In the data rows, the value 128 means zero.
Here are some points:
[106 108 130 112 113 126 134 145 137 117 116 135 111 143 125 116  86 148
 125  82 115 107 124 122]
[205 121 148 212 125 150 122 149  10  62 150  69 153 127 152 137  65 133
 118  66 113 111 132 136]
[145 122 133 150 130 140 123 144 146 125 109 139 142 145 111 110 153 156
 137 140 104 124 127 137]
[108 191   0  43  53 169  91  78 255 100 184 255 169 157 118 161 158  93
 222 192 162 100 146 180]
[ 59 122 124  78 111 104 140 132 131 131 114 138 113 127 120 116  77 150
 112  76 107 111 129 130]
[198 124 132 203 141 150 122 141   9  74 215  96  69 118 138 109  52 129
 130  59 109  97 135 113]
[220 128 149 219 133 145 117 139 122 133 113 129 106 140 138 187 179 151
 134 160 126 132 105 104]
[222 124 144 224 127 153 106 148   0 123 160  37 157  97 176 156 103 152
 114 101 109 112 129 133]
[171 126 144 178 115 138 120 143 175 134 140 177  95 142 105 104 198 155
 104 172 154 141 128 172]
[ 36 139 122  52 136  82 139  66 139 138 120 162 120 127 117 108  76 157
 110  65 116  91 129  98]
[238 114 151 249 133 160 115 144 173 174 103 161 101 134 115 169 255  74
 179 255 172 173 102  61]
[ 62 155  53  43 115 128 123 119 253 141 122 237 132 159 109 128 165 138
 157 164 123 121 123 143]
[  0 165  97   0  81  86 146  38 232 136 125 225 123 158 110 114 106 148
 122  97 111 116 126 124]
[101 106 127 106 120 134 144 148 137 116 112 132 119 149 132 121  78 143
 123  75 120 113 133 123]
[ 51 150 111  56 142  64 155 178  69 165  92  68 140  56 151 162  75 128
 107  67 136 100 133 139]
[119 131 102 122 108 141 125 131 248 142 128 231 125 167 107 127 188 123
 142 177 144 131 109 139]
[  0 170  52   0 193  56 149  78 207 154 100 170 151 132 119 112 141 144
 138 133 106 130 121 139]
[224 110 140 228 127 157 113 142  55  79 102  97 133 187 162 200  91  94
 107 112 140 164 121 118]
[ 60 168 134  51 124  80 139 133 114 167 127  99 119 103 134 122 111 144
 121 106 109 116 128 133]
[127 105 166 164 131 132 134 126  18  90 186  99 132  95 140  69  26 134
 147  45 113  88 145 107]
[149 110 151 163 135 134 122 139  29  93 152  53 146  98 130 108  83 146
 120  77 116 105 131 125]
[ 97 148  77  85 116 130 122 127 230 153 125 213 115 146 113 131 188 121
 145 188 141 145 116 134]
[ 84 204 123  26  62  92  89  67 227 159 124 193 111 145  92  93 218  73
 141 255 172 158 151 210]
[179 129 147 184 119 135 126 165 135 149 130 108  98 117 150 158 161 145
 123 151 131 137 108 115]
[146 140 135 154 130 134 119 142 184 156 126 167 121 138 119 130 235 115
 139 229 126 155  97 134]
[ 94 127 131 102 118 121 152 132 181 136 126 172 123 144 124 114 136 138
 128 125 126 130 116 132]
[ 34 186  68  31  68 134 135  71 255 124 148 255 143 166 101 142 200 117
 167 192 148 117 112 178]
[122 118 127 115 104 152 145 140 177 119 119 157 107 169 138 128 112 150
 120 100 110 112 127 136]
[178 130 146 183 118 129 126 165 115 156 128  98  89  86 147 175 153 143
 123 143 125 134 111 116]
[255 135 154 255 161 132 105 120 179 119 116 192  86 186 117 172 235 171
 148 183 177  87 111  72]
[ 43 164  59  22 123  86 139 150 115 136 114 128 166  76 149 170  62 128
 144  68 140  71 147 162]
35 more points follow, each with its number after it:
[ 32 138  96  38 152  69 148 160  90 147  88  93 154  74 145 155  55 147
 110  45 120  79 143 149] 0
[180 146 140 168 119 123 129 161 133 234  97  47 105  63 145 195 255  18
 164 255 142 255  65  45] 1
[177 138 145 173 114 130 119 164 124 186 106  91  82  77 131 187 206 111
 143 207 139 184 105  85] 2
[ 70 146  74  60 122 132 136 136 201 134 115 189 138 157 132 144 129 139
 142 127 122 117 132 146] 3
[ 91 124 144  80 121  90 109 116  90 134 124  63 129  68  88  78 108 152
 119  88 109 112 128 132] 4
[ 23 160  76   0 182  72 145  91 169 151 109 133 152 125 122 107 137 145
 134 130 107 128 122 138] 5
[255 134 141 255 108 169 108 151   0  58 218   0 234  34 176 131  56 139
 136  57 126  90 136 129] 6
[213 124 143 217 133 145 116 151 127 149  99 130 105 164 136 179 204 132
 149 188 128 113  97  93] 7
[151 129 155 171 130 117 131 156   0 139 178  27 122  46 217 166   8 151
 137  27 116  70 172 154] 8
[187 141 146 185 127 138 119 154  73 207 122  16  71  34 118 195 199 108
 126 206 137 184 126  98] 9
[166 134 140 168 116 136 129 174  70 188 112  30  56  86 150 252 138 143
 124 138 126 124 114 113] 10
[210 130 142 213 120 150 121 162 124 179 120  88  89  74 119 169 237 110
 129 239 142 204 118 102] 11
[108 123 110 117 116 140 126 124 194 136 142 190 130 157 115 113 142 148
 136 127 122 115 125 141] 12
[ 93  99 150 114 132 136 134 115  48  86 153  85 139 131 138  87  26 135
 126  30 114  97 132 109] 13
[254 130 138 255 120 173 109 150  32 113 177  42 135  68 131 131 187 157
 100 171 108 153 118 131] 14
[ 52 177 114  33  93  98 148 100 237 154 126 225 121 147 106 122 181 118
 132 182 139 153 116 158] 15
[180 142 141 161 154 113 110 119 145 147 125 146 115 136 120 130 195 146
 132 169 137 121 115 120] 16
[210 121 149 211 128 149 123 148  30  73 155  82 153 133 170 142  53 134
 124  59 118 112 141 135] 17
[119 159 131  94 125  78 113 147  65 207 116   0 146  11 100 129 201 107
 131 214 107 184 128 129] 18
[ 61 141 123  52  98 115 121  97 164 141 122 140 115 140 108  92 118 146
 124 112 112 107 130 137] 19
[198 128 146 208 119 149 120 150 170 148 145 166  81 136 134 135 216 130
 108 202 174 153  91 126] 20
[221 127 143 220 131 151 122 150  19  74 179  86 121 127 163 137  58 135
 127  64 113 108 139 130] 21
[ 23 141  47   0 192 119 116  88 195 138  92 170 157 151 104 110 137 148
 141 128  98 120 129 144] 22
[145 126 149 156 112 143 148 152 140 131 129 144  98 151 166 161 113 152
 124 109 116 112 123 126] 23
[ 19  98 135  56 124 137 171 115 106 109 129 131 128 147 143 106   0 130
 120   1 107  98 170 116] 24
[131 128 163 144 124 132 140 134  62 130 171  96 119 125 152 102  98 145
 122  87 109 109 128 127] 25
[118 143 142  90 125 102 104 114 122 168 124  66 127 101  89  81 220 118
 129 238 113 172 138 173] 26
[255 156 140 255 102 166 121 163   0  30 140  26 217 111  86  80 134 161
 121 119 106 114 125 137] 27
[130 108 137 144 136 121 125 157  30  90 110  55 152  77 143 167  67 141
 115  67 114  96 136 148] 28
[152 101 125 166 135 160 119 160 107  65  95 144 160 187 127 139  54 125
 107  56 123 125 134 133] 29
[171 135 140 165 112 137 132 165 169 165 124 127  93 131 147 164 202 111
 134 221 141 157  85 100] 30
[  0  71  55   0 215 121 140  46 165 104  96 146 165 151 118  83  28 126
  89  20 141 101 134 100] 31
[137 108 145 150 143 136 131 146  30  96 135  49 161 106 145 124  63 142
 117  59 120 103 138 126] 32
[206 127 148 215 126 145 114 147  86 153 147 107 135 131 153 138 213 137
 114 182 114 138 101 133] 33
[ 73 134 125  70 100 127 131 132 143 142 115 135 102 140 118 115 100 153
 122  91 113 107 120 131] 34
Which two of these numbered points are nearest to each point below, ignoring the direction in which the first points spread most? Their numbers follow each, nearest first.
[ 22 142 101  28 161  53 161 186  37 151  76  45 162  47 161 169  19 148
 100   9 125  62 145 149] > 0 28
[  0  76 123  54 103 141 222 119 147 109 118 184 120 165 150 117   0 102
  97   0  94 104 221 108] > 24 13
[ 16 138  43   0 196 112 121  82 197 138  93 174 155 149 106 109 127 147
 135 118 102 117 129 140] > 22 5
[ 53 126 116  49  86 139 124 116 159 141 108 131 100 156 117 106  90 148
 118  83 106 109 123 129] > 34 19
[119 103 120 136 140 152 130 144 131  83 101 158 157 177 126 131  60 131
 108  61 121 120 135 131] > 29 3
[162 136 126 135 130 125 116 160  59 171  84   0 148  69 115 187 169 142
 137 192 105 144 120 112] > 18 9
[136 140 142 117 124 113 106 121 150 161 124 107 124 113  90  89 232 118
 134 243 126 178 144 178] > 26 14
[  0 194 101   0 149  44 163  89 134 173 109 111 139 110 125  98 104 154
 120  90 106 111 126 134] > 5 0
[118 204 110  55  93  74 114 128 218 183 113 167 102 124 103 117 237  10
 175 255 170 237 137 168] > 2 11
[110 116 148 136 145 136 149 133 117 122 145 155 118 151 164 133  45 139
 118  52 130 106 142 120] > 3 34
[232 158 118 194 109 132  97 141  51  96 181  15 204  49 149 127  96 102
 164 135 127 140 152 143] > 6 27
[ 29  48 117  59 191 143 145  78 140  82 114 152 170 158 122  83   0  99
 101   3 158 107 144  78] > 31 24
[220 120 144 216 144 140 118 144 138 124 121 151 112 150 141 159 166 151
 129 137 142 107 118 116] > 16 7
[ 23 103 146  68 151  89 158 142   0 107 133  54 157  86 153 116   0 129
 115   0 134  60 157 118] > 0 24
[ 45  82  58  25 194 115  66  14 208 126 109 186 148 151  84  95 124 145
 128 116 112 120 123 132] > 22 32
[199 121 141 200 132 144 122 155 109 133 100 112 114 154 150 188 171 135
 141 156 124 111 109 107] > 7 16
[167 136 130 174 100 134 118 151 244 145 126 239 121 159 103 130 225 109
 160 203 185 165 119 135] > 20 7
[241 126 152 240 134 154 113 134 127 121 109 149  93 157 138 206 169 160
 137 144 134 122 107  97] > 7 16
